In the rows, zero is written as 128.
A state moves one step at a time under one of 7 hidden systems, and each row is a state written as 26 numbers. Each run below is a few steps of one system.
k_672, seq 1 (11 x 26):
[[166 131  98  57 116 135 104  87  94 127  81 135 138 109 113 127 187 157
  105 148 154 148 168 155 107 151]
 [157 139 159 158  62 175 156 124 141 163 155 111 125  95 165 156 126 131
  161 111 127 136 155 152 158  63]
 [161 157 165  79 130  69  62 128  93 125 137 112 160 148 139 107 124 124
  152 101 109 173 137 100 113 150]
 [153 117 149  56 126 171 160 122 162 138 121  98  90  94 138 143 169 137
  101 146 177 147 150 179 139 132]
 [145 127 155 144  89 129 132 183 105 130 168 107 182 130 135 142  56 135
  148  82 144 150 159 129 144  80]
 [126  97 164  72 128 105  84 117 164 116 163 100 106 136 140 104 137 109
  130 148 138 179 124 102  88 194]
 [136 128 127  94 161 146 199 200 139 136 159 108  97 144 123 146 117 164
  101 103 166 127 132 168 163 103]
 [104  77 103 147  72 128 110 153 123 110 157 131 183 130 123 110  68 139
  130 116 149 157 157  96  77 162]
 [114 117 131 125 142 116 154 140 173 135 205 115  47 149 152 117 161 120
  139 146 103 138  94 123 133 172]
 [122 140  77 119 152 120 171 190  86 120 116 146 150 159 100  97 110 207
   99  94 137 117 133 142 116 134]
 [ 96  90  82 174  57 148 142 101 154 122 159 147 122  88 159 130 131 116
  147 153 122 134 148 124  83 183]]
k_537, seq 2:
[[157 124 108  69 178 138 105 107 127 152 105 133 117 144 103 171 189  95
   86 128 158 104 146 109 161  83]
 [131  93 114 115 118 118 138 165 104 171 129  90 183 166 125 110 126 152
   77  89 171 128 166 104 122  74]
 [ 92 126 100 104 158 150 134 134 166 132 121 130 139 144 172 155 160  56
   87  93 162 100 158  80 109 158]
 [151 111 145  55 171 130 110 153 143 132 158  99 119 168  82 133 125 120
   71 118 172 147 125 108 167 101]
 [ 90 106  91 121 123 141 161 172 142 121 120 127 169 150 124  86  91 156
   67  88 172 122 143 104 101 151]
 [105 136 136  99 147 135 123 141 181  88 163 123 126 122 138 146  97  37
   89 112 153 135 124  98 153 174]
 [132 115 161  82 139 145 123 154 166 112 159 110 103 159  81  71  95 181
   96 121 153 159  98 119 133 148]
 [ 87 151 106 138 113 145 168 145 151  73 103 153 154  96 118  98  62 123
   86 113 146 122 113 142 128 175]
 [128 140 177 110 102 100 106 117 171  90 182 106 110 108 133 101  82  79
  125 141 118 176 100 121 147 177]
 [123 166 159 128 124 173 134 127 154  89 106 138  99 128  98  54 109 203
  134 130 114 138  84 152 117 167]
 [121 159 134 141 104  87 143 115 112  75  94 140 148  64 120 112  70 102
  127 151 116 144 110 178 141 161]]
k_727, seq 3:
[[107 113 128 152 141 146 155 131 141 100  82 142 134 105  58 115  67 137
   86 148 152 101  92 154 162  91]
 [106 118 141 139 182  64  96 156  87  87 100 127 160 154  74 118  71 109
  126 144 122 127  95 125 125 133]
 [121 108 157 119 188 123 132 122 149 110  85 131  82 118  60 126 109 148
  124 176 140 110  75 156 157 100]
 [115 111 104 140 165 103 118 147  96 110  80 157 174 132  60 139  69 139
  103 124 152  96 117 120 145  80]
 [129 111 177 118 187  60  95 123 133 118  99 117 115 125  88 130  90  97
  136 158 116 127  79 126 157  97]
 [117  95 119 122 198 130 151 162 141 132 103 154 108 146  66 149  95 167
  112 126 150  88  99 121 157  73]
 [135 105 129 113 177  69  86 117  96 127  79 127 163 132  78 160 112  86
  107 141 146 112 128 114 151  77]
 [128 103 165 120 177  93 141 147 170 137 138 120  97 132  93 143  77 110
  120 131 138 114  85 115 186  66]
 [115  82 102 111 208 107 120 169 108 141 108 128 143 176  82 165 130 126
  100 119 164  95 132 103 132  83]
 [139 110 147 107 165  99 118 108 140 130 112 107 118 110  93 169 124  51
   91 155 152 118 112 130 191  69]
 [106  88 129 135 172 110 147 192 141 138 164 109 135 174  92 137  77 115
   92 105 158 111 112  96 165  78]]
k_420, seq 4 (11 x 26):
[[ 77 143 132 153 178 126 139 123 186  99 121 157  78 126 153 130 124  85
  144 129  99  96  79  99 119 182]
 [127 129  75 188 129 146 143 126  78 114 154 155  96 142  64 134 147 146
  131 177  95 107 103 168 158 113]
 [105 147 131 188  61 141 131  82 150 115  88 160 146  76 150  90  92 139
  153 126  95 118 113 118 108 137]
 [129 168 121 137 166  89 113  86 149 130 136 161  83 127 125 144 150  65
  129 132  81 102  85  93 184 120]
 [162 155 116 138 114 150 115  96  91 135  91 162 121 127  67  97 141 215
  140 142 100 120 112 149 147  84]
 [144 167 150 127  95  96 112  94 128 121  77 152 176  66 153 141  80  92
  146  97 115 129 142 115 144 103]
 [163 121 153  87 160  78  77  81 128 170 120 119  95 147 109 129 176 120
  128 144 111 134 105  96 157  82]
 [165 147 161  84 148 145 121 154 108 120  79 146 148 120  96 136  85 211
  160  99 144 137 138 147 128  91]
 [141  86 138 110 109  65 104 120 111 150 112 109 179  94 142 170 102  73
  126 124 157 140 169 112 130  84]
 [145  79 191  70 160 127  93 128 180 154 138 100  95 152 115 122 132 159
  146 133 151 148 113  96 114 111]
 [129 104 118 112 166 133 160 214 104 122 133 136 154 142 115 181  78 159
  141  92 166 116 158 140 129  92]]
k_811, seq 5:
[[161 142  74  70 139  66 149 115 103 135 156 154  83 109 125 145 170 138
  110 146 115 143 133 153 159 160]
 [164 163 110 145  86  99 135 101 105 138 117 174 127  96 105 104  97 198
  150 115  87 127 113 138 168  88]
 [143 199 130 118 150 101 147  97 122 135  80 150 101  91 184 145 177 106
  158 112  88 109 123 148 139 143]
 [174 143 125  69 140  89 114 126  73 140  75 136 142 121 113 118 150 207
  144 119 130 146 147 156 106 123]
 [125 157 133 164 111 153 133 111 110 117  39 162 171  82 139 143 105 151
  167 114 119 101 142 146 107 101]
 [127 139 159 114 160 101 104 142  93 131  82 100 158 139 185 144 168 109
  177 115 123 133 157 132  68 151]
 [124  79 155 100 128 162 106 133 140 124  60 129 158 117 108 120 103 198
  150 130 170 133 150 129  61 121]
 [ 80  89 109 185 114 157 120 134 119 121 104 129 176 123 161 170 121  77
  158 129 144 101 167 113  69 135]
 [111  68 178 112 121 112  91 142 159 140 151  85 139 146 156 113 112 118
  160 124 147 164 138  92  69 156]
 [100  54 104 129 102 204 135 122 195 131 143 145 110 121 114 150 123 138
  123 141 173 115 147 100  92 136]
 [100  79  88 167  77 101 117 120 130 141 194 112 146 139 148 123 129  63
  105 136 127 136 146  87 117 149]]
k_537, seq 6:
[[133 117  96 127 137 158 102 113 139 147 209 137  75 184 103 130 187 112
  112 139 110 125 117  84 148 132]
 [126 121 142 113 169 148 161 199 126 125  94 141 153 135 113 156  68 181
  148  84 161 109 140 139 126  79]
 [104  61  67 129  86 104 136 105 158 129 169 139 117  93 136 148 133  78
   99 165 147 134 148 109 116 167]
 [144 168 162 129 144 183 126 157 161 138 184 133 102 175 121 127 113 140
  140  77 116 121 110  95 180  86]
 [121  69 122  85 121 131 169 134 161 124  81 136 123  71 123 142  94 176
  124 144 182 130 146 162  94 141]
 [137 160  86 153  71 129 134 102 136 124 200 142 119 124 126 112 130  78
   82 120 106 135 126 108 187 138]
 [146 143 212  88 132 163 136 165 170 131 126 106 122 122 164 123  97 174
  177  85 146 152 136 136 108 124]
 [130 128  66 105 107 131 164  89 126 107 107 149 101  80 104 118 161 136
   76 172 143 128 131 176 139 172]
 [157 188 154 134  87 107 120 159  98 122 187 115 162 139 147 111  89 116
  138  76 102 162 139 122 169 114]
 [113 113 147 102 133 173 141 130 152 112 102 114 100 110 164 122 168 155
  161 150 145 142 143 164  53 199]
 [154 179  82 121 142  93 141 128  69 104 147 152 115 127  82 132 136 116
   96 143 104 131 111 165 197 129]]
k_640, seq 7, 11 rows:
[[104  96 113 180  93  92 139 143 108 141 146 123 145 111 194 154 130 107
  189 133 106 133 155 133  74 155]
 [131  92  95  92 119  96 151 134 145 161 160 136  93 107 193 160 175 144
  164 121 130 140 164 120  84 168]
 [129  67  94 142  94 134 129 144 120 154 150 160 143 109 156 185 117 159
  194 116 137 122 178 110  85 112]
 [ 99  80 102 138 108 131 124 101 159 153 119 134 131 101 194 168 166  81
  150 132 139 114 166 100  73 153]
 [143  88 100  92 108 169 119 133 161 159 181 149 113 136 156 184 155 130
  155 101 153 132 182  84 105 131]
 [106  77 110 140 116 173  95 115 151 145  94 161 163 130 140 160 128 132
  155 106 151  99 167  64  67 110]
 [125 126  98 106 100 203 111  93 159 135 125 137 141 119 159 157 180  78
  105 112 160 116 179  95 110 146]
 [127 109 134 109 115 201  76 136 155 136 159 136 155 174 124 136 125 129
  133  82 156 131 161  54 102 119]
 [110 136 106 112 135 198 101 108 138 116  58 150 173 143 121 116 150 135
  100  97 162 102 159  92  86 142]
 [137 155 117 115  82 205  97 124 124 103 159 121 175 149 118 110 136  98
   80  99 155 146 163 104 134 147]
 [105 137 148 113 141 180  96 152 139 106 113 107 169 187 114  73 123 147
   96  91 152 132 129  92  86 159]]
k_727, seq 8 (11 x 26):
[[155 131 132 104 101  95 164 131 162 186 177 112 107 118 170 136 134 115
  106  85 132 132 139 100 184  76]
 [134 108 137  81 155 146 112 171 138 154 163 107 143 171 168 166 155 109
  134  76 163 137 177  81 100 128]
 [150 125 117 111 114 137 171 122 133 164 159  86 104 110 174 174 196  70
  102 137 148 130 165 163 158 107]
 [121 105 107 108  81 141 145 157 158 137 200 106 154 138 155 121 111 100
   83  88 165 151 166  91 132 145]
 [110 115 141 137 133 161 133 154 128 122 170  72 120 153 175 159 181  59
  136 146 142 140 157 151  95 170]
 [114 124  69 134  80 163 180 123 146 124 179 118 106 117 137 110 160 106
   62 145 148 135 142 150 145 165]
 [105 125 130 159  82 175  94 140 118  91 168  99 171 149 137 105 119  74
  119 134 138 155 150 122  91 185]
 [ 91 151 118 180 115 156 174 133 136 104 155 100  86 132 153  94 172 107
  118 163 102 125  98 174 120 187]
 [117 150  78 138  86 186 117 116 111  82 136 150 152 140  92  78 130 146
   90 134 130 142 135 130 106 191]
 [113 169 171 190  91 159 111 112 104  89 110  98 144 119 137  80 125 105
  151 158  92 143 106 171 112 159]
 [110 178 103 144 126 133 162 136 128  97 119 158 106 134 121  55 122 193
  119 120  98 124  89 144 115 188]]
k_322, seq 9:
[[152 128 128 105 125  90 103 161  75 120 145 109 193 126 136 178  98  73
  131 104 150 152 180 128 138 110]
 [132  56 130  76 139  83 147 148 171 167 146 106 123 113 133 159 101 119
  103 115 182 134 150 100 141  86]
 [119 136  82 112 165 117 174 186 109 108 127 156 151 116 127 191  89 104
  112  95 159 102 152 143 158 115]
 [111  61  77 142  89 125 134 160 117 131 192 121 163 141 114 149  99 103
   98 127 162 140 166 105 119 125]
 [109 122  95 121 141 122 187 170 180 137 185 153  93 134 135 135  91 135
   99  87 141 107 116 102 171 125]
 [100 125  42 141 140 175 147 173  98  99 157 158 141 168  99 139 140 133
   94 119 143 109 148 127 109 170]
 [109 112  89 170  55 182 155 116 167 137 189 135 112 130 119  91 124 141
   90 124 128 128 124 109 149 123]
 [113 195 105 126 150 162 149 158 140 111 162 152 108 182 139  84 144 154
  110  74 104 113 108  99 134 175]
 [120 126  94 131  97 208 128  99 128 116 117 127 121 145  94  78 177 169
   82 157 140 128 130 146 105 157]
 [136 200 158 165  77 182 136 110 145 129 123 124 130 132 146  61 126 155
  123  92  99 127 106 124 149 117]
 [124 163 159  95 144 146 100 127 126 105  96  98 135 166 133  52 162 156
  114 119 123 149 115 130  83 187]]
k_420, seq 10:
[[ 98 160 136 132 135 168 165 114 189 126  52 152 131  90 166 125 115 116
  110  89 145  87 127 118 125 121]
 [158 137  93 112 112  86 117 114 104 130 201 131 108 143  84 124 138  97
   79 146 113 149 117 121 201 117]
 [134 159 157 144  98 199 115 120 133 147  80 127 153 144 143  83 145 193
  145  85 124 119 140 110  95 100]
 [133 164 121  87 153  65 161 134 129 118 113 123 135  94 148 152 113  55
   76 108 141 127 133 142 179 131]
 [161 119 143 118 105 148  61 109  93 146 155  99 137 183  90  86 174 168
  129 140 117 160 135 108 112 117]
 [122 175 172 107 156 138 171 170 139 116  66 116 149 101 181 143 100 124
  143  79 150 118 141 164 116 123]
 [136  84  96 105 133  56  92 122  85 128 164  99 144 147  96 127 149  82
   89 164 136 155 138 121 136 141]
 [128 133 200 133 127 205 117 150 153 119 110 102 125 145 141 110 128 175
  183 121 138 138 127 142  79 132]
 [103 112  88 128 171  45 176 177 102 121 131 125 141 116 148 165 103  81
  110 126 140 115 135 149 135 146]
 [118  74 142 145 100 180  68  97 138 113 152 111 120 155  83 102 146 133
  135 182 133 150 122 115  88 150]
 [102 156 151 164 149 134 196 187 156 123 136 130 105 114 182 147  92 129
  168  92 115 106 115 150 132 129]]
k_322, seq 11:
[[137 109 112  86 105 102 119 151 115 104 120 168 169  92 125 143  58 179
  164 103 149 154 164 120  89 158]
 [ 95  63 139 142 112 157 176 177 171 134 148 117 116 105 164 160  91 152
  170 129 159 126 147 144  86 134]
 [113 128  71 140 112  77 174 162 112 107 147 174 124  95 148 130  86 164
  156 120 108 132 128 148 107 182]
 [108  70 106 145 105 177 111 141 159 110 173 170 110 126 117 155  98 162
  185 139 131 133 139 103  80 165]
 [102 128  89 179 114 124 195 145 143 140 161 150  71 116 173 125 149 159
  163 134  94 109 111 151 115 159]
 [128 143  77 130  98 149  94  98 124  97 158 196 111 123 118 128 142 150
  170 137  90 138 132 104  95 203]
 [130 118 132 156  97 194 139 106 161 160 163 131  67 131 158 130 187 163
  174 141 105 125 129 131 109 129]
 [143 195  97 120 110 119 130  86 116 126 111 165 106 106 172 108 182 145
  153 113  78 128 131 131 112 183]
 [168 132 161  95  86 197  76  84 139 134 140 127 110 119 135 136 177 150
  173 143 128 161 158 130  96 146]
 [154 169 156 115 107 117 155 100 139 174  87 118 110  96 200 115 179 160
  159 103 108 129 140 147 117 114]
 [162 157 156  58 110 131  86 102 116 101  87 137 153  87 151 139 137 129
  162 123 139 167 166 144  91 176]]
k_672, seq 12 (11 x 26):
[[128 118 154 126 178 129 167 153 165 178 116 120  87 136 152 173 139 127
  139 101 136  91 121 118 166  49]
 [143 106  99  94 124 124  60 121  98 104 120 170 183 141  70 146  90 133
  124 116 150 139 157  79 114 125]
 [122  86 153 145 133 186 123 108 180 165 153 101  71 145 145 154 192 106
  142 157 135 112 125 113 127  99]
 [145 155 108 104 156  95 116 163 102 150 130 153 165 168 113 129 103 155
  106  53 128 113 138  72 159  80]
 [124  93  98 116  86 196  91  82 145 123 144 127 123 126 117 139 185 101
  111 161 153 138 163 114  94 166]
 [141 159 140 163 128 123 162 156 129 182 173 103 112 170 150 119 144 129
  118  81 108 109 116 108 187  58]
 [135 153  98  79 113 142  80 104 109  98 108 147 175 146 117  90 139 130
   88 101 142 149 157  93  97 187]
 [126 135 127 161  96 175 180 125 146 154 170  82  89 122 162 142 186  82
  102 144 131 124 138 169 164 105]
 [138 186 141 130 108  97 106 143 100 117 125 125 186 152 124  63  79 148
  106  69 110 145 122  99 138 127]
 [115 135 128  99 119 161 139 104 154  99 129  99 106 103 161 130 181  67
  102 160 148 145 144 160 106 205]
 [132 157 147 167 117 106 178 176 107 134 150  95 144 134 118 101  81 134
   95 106 120 128 107 161 190  66]]
k_811, seq 13, 11 rows:
[[108  90 172 141 164 102  79 112 123 137  58  92 160 152 100  98 128 113
  120 148 140 120 106 109  95  95]
 [115  92 146 107 153 171 140 182 151 110 125 125 152 120 132 200  81  97
  141 108 185 121 166 133 117 112]
 [100  81 131 172 153 132  67 133 123 143 143 118 145 200 100 122 139 109
  138 131 118 108 116  61  99 103]
 [108  68 164  98 134 126 139 129 199 128 134 101 119  93 127 153  84  74
  101 143 182 134 128 121 142 112]
 [127  94  85 140 136 155  99 159 124 141 211 151 125 188  99 165 133 113
  132 105 132 117 144  67 142 108]
 [118 103 155 137 112  96 115  80 186 146 138 107 106 108 111  97 110  77
   84 150 131 126  89  93 174  92]
 [160 142  99  82 136 148 147 157 140 138 207 142 103 142 129 185 137 101
  109  95 148 134 156 114 185 116]
 [144 150 119 146 114 114  95  77 121 150 136 132 119 156  80  75 142 133
   85 132  99 120  92  85 180  79]
 [158 183 143  88 132 132 167 128 140 125 134 120 113  90 147 164 127  73
   92 106 145 132 140 160 201 106]
 [167 183 117 121 154 137  95 133  69 142 137 136 134 192  85 105 165 168
  113  98 101 124 121 110 159  92]
 [138 173 164 125 139 129 146 104 133 114  48 112 140  87 112 113 116  99
   88 136 140 113 109 170 175  84]]
k_640, seq 14:
[[114 136 139 158 107 153  54 104 131 108 166 125 154 163 129 115 130  58
  134 120 108 140 126  66 118 154]
 [136 153 134  82 147 183 129 118 158 143  94 137 105 158 124  83 175 200
  113  99 140 120 125 109 105 141]
 [140 179 110 162  94 171  96 135  71  92 117 161 199 133 103 136  97 121
  138 100 119 123 156 124 136 117]
 [114 149 162 123 101 128 104 102 146 128 118  74 142 144 160  48 166 108
   92 130 125 155 120 118  95 174]
 [151 179 115  92 153 163 153 198  89 111 148 136 140 169 120 125 125 187
  128  76 138 141 151 146 132 139]
 [109 126 113 154  89  79 100 115  86 102  84 126 201 112 115  77  85 130
  113 131 125 143 130 123  89 153]
 [121 146 128 110 111 153 186 164 127 116 159  74 111 132 166 100 165 124
   91 134 145 157 138 194 120 182]
 [113 111  99 131 149  78 119 191  93 106 175 150 152 168 104 126  68 155
  149 104 119 139 127 106 109 157]
 [102  97  96 133  94 112 162 100 132 113  77 130 124  74 131  94 139 157
  106 177 141 133 129 175  83 178]
 [117 119  98 166 113 148 156 182 108 107 236 116 104 150 135 159 125  93
  144 141 117 142 136 157 141 162]
 [ 94  81 109 125 154  75 111 119 157 127 118 166  98 131 124 105 114 171
  163 140 110 121  99  86  70 177]]

Name the system that made each run.
seq 15:
[[138  89  97  82 144 142 138 130 155 170 137 121 121 159 101 125 155 147
   57 109 172 113 143  91 152  84]
 [116 119 116 103 125 153 149 161 157 138 132 122 173 135 144 139  95 101
   72  65 185 115 164  90 140 104]]

k_537
seq 16:
[[ 90 132 157 182 165 198 117 144 133 137  85  99 145 178 144 127 165 102
  137 116 131  84 124 112  97  99]
 [125  91 113  86 196  43 117 107 132 146  74 140 117 115 102 151 138 104
  105 147 141 108 110 112 139 107]]

k_537
seq 17 (2 x 26):
[[141 130 171 109  96 137  99 125 108  80 135  82 161 100 121 133 106  67
  127 164 152 177 148 175 124 159]
 [105 106 109 130 172  96 166 181 121 162 162  92 110 198 128  86 151 153
   80 107 137 115 109 110 131 114]]

k_640
seq 18:
[[123 165 107 150 141 124 137 110 120  95  91 171 127 115  62 102  88 138
   90 133 109  99  84 135 184 102]
 [ 80 127 136 193 145 171 106 110 122  99  64 132 152 125 140 138 141  77
  155 151 118  90 124 132  79 148]]

k_672
seq 19:
[[148 132  60 130  74 187 135 110 116 153 171 160 115 132 139 142 192 157
  126 117 127 125 172 120 118 142]
 [100 119 149 166  95 173  88 130 151 121 139 148 157 140 162 123  99 130
  190  97 117 128 144  76  66 155]]

k_640
seq 20, 2 rows:
[[134 107 156 168  81 115 108  89 141 133  97 154 151  63 129 155  68 117
  180 139 114 125 129 120 138  74]
 [150 143 183  97 193 106  66 111 118 109 103 132 103 138 114 160 143 105
  186 151 106 137 107 124 123 132]]

k_672
seq 21 (2 x 26):
[[120 139 183 156 122  85 136 146 104 134  91  78 148 108 185 116 123 120
  178 131 106 142 127 170  94 130]
 [105 103 132 105 204  62  85 136 115  97 102 134 121 146 100 136 129  95
  142 163 121 128 100 116  96 175]]

k_420
seq 22, 2 rows:
[[155 158 151 101 140 107  93 155  99 107 172 148 114 141 139 149 118 151
  210 113  93 166 133 131 109 172]
 [126 113  92 164  98  87 145 103  91 174  82 133 139 118 148  90 166 188
  140 133 101 113 137 136  90 109]]

k_640
seq 23 (2 x 26):
[[137 181 145 150 170 100 141 135  79 102  82 121 123 123  87 116 119 123
  122 153  99 116  87 188 176 101]
 [117 105 131 153  86  68  82 102  99 128 114 131 165 118 145  94 108 141
  172 136  99 152 132 107  68 159]]

k_537
seq 24:
[[184 120  83  85 112  99 129 126  78 167 168 142 105 141 109 143 175 186
  134 130 118 151 157 138 144 109]
 [132 176 127 150  88 116 138  73 152 137  72 172 138  74 136  93  96 149
  123 104  99 109 110 110 156  98]]

k_811
seq 25:
[[122 178 107 201 111 168 166 161  74 115 119 144 149 140 126 119 119 175
  157 107  96 105 128 168 130 108]
 [ 96  98 131 138  87 118  91  98 165 114 148 118 133 131 143  67 119 117
  126 139 120 153 117  87  73 200]]

k_322
seq 26, 2 rows:
[[143  83 106 144  63 126 115 147  89 140 160 115 187 133  93 116  82 165
  117 122 153 156 166 122 124  88]
 [100 162 171 168 111 185 122 105 193 123 135 130 116 118 179 125 122  70
  151 103 108 110 113  94 130 135]]

k_811
seq 27 (2 x 26):
[[140 128 149  65 162 140 130 128 135 147  67 101 139 120 177 152 185 131
  133 112 166 127 171 141  81 139]
 [171 143 143  93  64 116 143 111 106 127 108 118 159  55 142 141 104 136
  130 132 147 163 168 183 147 108]]

k_322
seq 28:
[[125 138 164 133 147 121  66  85 117 113 105  98 127 132 137 130 180  50
  145 172 109 139 119 130 109 156]
 [131 146 137 143 179  99 107 134  77 143  75 114 129 181  85  80 158 179
  122 130 102 114  94 133 123  95]]

k_537
seq 29:
[[147 148 132  84 103 196 150 145 167 131 139 153 113 121 158 124 130 201
  152  78 146 139 159 118 103 155]
 [119 125 102 161 115 140  72 128  62 111 105 139 201 153 119 143 136 106
  153 119 122 120 166 105  77 132]]

k_640
